One turn moves every row onto another: examples first, then more rows asked
nim: [-23 -11 -19  -6  31  -4  11  -9 -10   4  29   5  -6  11  -3  -7  -7 -27
  27   1   7   2]
Gino: [ 24  -6   0 -21   1  -3  17 -14  13 -14  -4  -7  15   9 -14   7  28 -11
  -7  -7 -12   0]
rovak: [ -6  -5   4 -28   0  -9 -21  -8   2  18   2   7 -22  33 -18  26  44   8
  27 -22  10  -2]
gami: [ 13   4   5   6 -30  10  -7 -16 -12  -2  -2  24   6   2 -13  26  20 -25
   3 -29   6   5]
Vug: [-14 -22   6 -26  14 -13 -27  -6  -4  18  -9   7 -22  -4 -17  -6  47   3
 -10  -1 -24  -8]
ped: [-16  26  10  12  -8  -1 -22 -18  -6 -15 -18  18 -13  -5  -9  28  -8 -16
  -6 -26 -14 -11]
nurel: [-30   0  12 -15  -2 -10 -34   2  22  -1  19   3   2  -2   3 -17 -14 -12
  20  -1  -2 -20]
pura: [-31   3  -8   5  38  -9  16   2 -19  10  22  26 -11   5  -1   2  12 -23
  32 -16  10   8]
borek: [-10   9  10 -12  22 -40  -1   2  -9 -29  20  11  -8  14   5  -9  51  10
  14 -11 -10   3]
vuden: [-45  -4  10  19  -9 -11   8  -8  15   0  -9  -9   2  -1   3  -9   4  -1
 -11  -2  18 -10]
mok: [-38  11  24  21 -10 -26  -1 -15   9  -6 -18  -4  12   5  -2  15   8   1
  -4   1  17 -12]
duzip: [ -3   8  -4  -2  21 -36  -6  -8 -16 -35  27  27  -4   6   3 -13  34  -5
  21  -7  -3  13]
gife: [-13 -26  19 -25  14  -5 -26  -7  -7  19 -13   7 -28   5  -5   0  42  -5
 -10  -1 -28  -5]
sirut: [  4   3  16  15  -9  13 -19  19  16  -1   2   4 -30  -7   9 -15   1  -1
  20  -1   7  -1]
tekil: [ 28  -4   7  -9  25 -10 -13 -17  14  18 -27  -3  -6   6 -24  11  16 -17
   7   6   6  19]
zeli: [ -8   6  20  11   0   8 -15  10  29  -9  -6   7 -32  -1   4 -27   3   4
  19  -6   9   4]
Tivod: [ -1 -22   6 -20  11 -12  -9  -2 -12  24 -10   8 -10  -8 -30   4  34 -12
 -20  -8 -31   0]
gudu: [-13 -24  14 -29  13 -10 -19 -15  -2  27  -5   6 -20  -3 -13 -18  45 -17
   0  -6 -21   1]
zuvo: [-24  -9  19 -34  32  -2  10  14  -4  21   0   2   0  -6  -5  24  23   3
  11 -18 -24  -5]
lon: [-18   9   0  -6   2  -3 -32   4  29  -1  26  18   6  -1   6 -26   1 -23
  21 -12   6   5]
sev: [ 20  -5  10 -32  11  -4  16   3  10 -21  -7  -7  16  16 -12  10  19 -10
   5 -11 -15   2]
Vop: [-34  -1  10 -10 -11  -2 -35  -6  29  -1  12  18   6  -5  -2 -16  -4 -14
  20  -7  -5 -16]
Dekim: [-20   6   2  -9   5 -18 -17 -12 -18   9   5  18 -24  35  -6  23  49  12
  25 -11  21  -6]
piniz: [-32  16 -21   5  22  -4  -3   3  14   3   8  13 -37  12 -17 -12   1 -21
   8 -33   0  18]
zem: [-15  -8   7 -34  28   1  11   0  -4  16  -4   1  -2  -2 -11  24  25   6
  13 -19 -24 -24]
mulog: [ -6  24  17 -19  22 -26 -25  15   5  21  16  11  10  11  -1  21  31  15
  25 -29   0  -4]
dum: [-22   9  -1  13  26 -36  -2  -2   7  -6  17  -8  -9   5   1 -12  31  -2
  -9 -42  12  26]
fil: [-36  -5  22  15 -11 -30 -12  -6  10  -1 -18  -6   4  17 -14  10   3   8
  -7  -4  13 -21]
roro: [ 36   1  21   6  10 -12  -8 -10   5   1 -26  -2   6  -3 -14  17   7  -6
   3   3   9  18]
punes: [-14  15  16  11   1 -30 -21 -12 -14 -25 -20  16 -12  -4 -23  39   7 -18
   2 -20 -20  10]
sepi: [ 24   1  16  -5  21 -19  -2 -13   6  13 -17   3 -13   5 -21  14  15 -28
  17   9  -2  34]
bas: [  9   1   1  -9 -30   1   3 -13 -17  -7  -4  16   5  14 -16  24  12 -24
   3 -38   3  -1]
Tade: [ -9  -2  23  18 -34  -6   5  10 -22  10  -1  13  -6  -6   0  -4  17  -5
 -17  -4   0 -11]
fepus: [ -6  22   8   7   8 -18 -18 -26 -11 -13 -22  18  -5 -15 -17  28   3 -28
  -8 -24 -18   7]
Pimif: [-43   6  28  16 -11 -34  -8  -2   0  -1 -13  -5   6   2   0  13  -5  -4
  -4  -2  20 -12]
Tiku: [-28 -10 -13   3  30  -2  17  -5  -4  11  19  20  -2   7  -9 -14  -3 -27
  26   5  11   3]
kibe: [-13  -4  13  -7   3 -14 -26 -13 -20  10   7  12 -19  33   6  26  51   9
  21 -12  15   1]
goviv: [-29   1   8 -14   5  -7 -24 -12 -10   8   1   8 -17  37   3  12  54   1
  20 -15  22 -14]
Delo: [-23  12 -16  16  28   8  -3   7   7  -4   7   4 -45   8  -6  -7   1 -23
   4 -29  -2   6]
rure: [-19  22  21 -17  17 -22 -28   8   9  26  21  10   2  14   4  19  29   6
  13 -37   5  12]
Kudas: [ 20 -13  13 -11  21 -12  -8 -15  14   8 -31  -5 -15   9 -14  11  10 -23
   1   4   2  29]
guz: [-25   9  -5   7  26 -46   0  11  -1   3  17   1   2  -2  -9  -9  32   3
  -1 -34   9  26]
zovug: [-18   2  31  28 -18   4   2  10 -15   5  -9  23 -11  -8   1  -6  20  -7
 -13  -3   0 -10]
Dov: [-16   1 -19   2  33  -5  13  -9 -12   7  22  18   0  -2   1   0 -12 -24
  15   9  11  10]
ziv: [-14  14  -6   0  18 -26 -13  -7 -20 -42  20  17   0   2  18   3  37  -3
  13  -6   4   6]
Fevef: [-10  18  12   4   0 -27 -24 -17 -10 -14 -20  16  -8  -5 -14  28  -5 -34
  -9 -25  -9  15]
bom: [-19 -10   3 -15  -1  -7 -34 -11  25  12  16  13   5  -5  -5 -20 -19 -10
   9  -8  -3 -14]
muti: [ -4   3  -7  -1  18 -32 -10 -12 -25 -29  35  12   0  12   9  -5  38 -11
  11  -8  -4  13]

Tivod -> roro
fepus -> mok
And these:
gife -> Kudas
zeli -> piniz
rure -> zuvo
Dov -> ziv

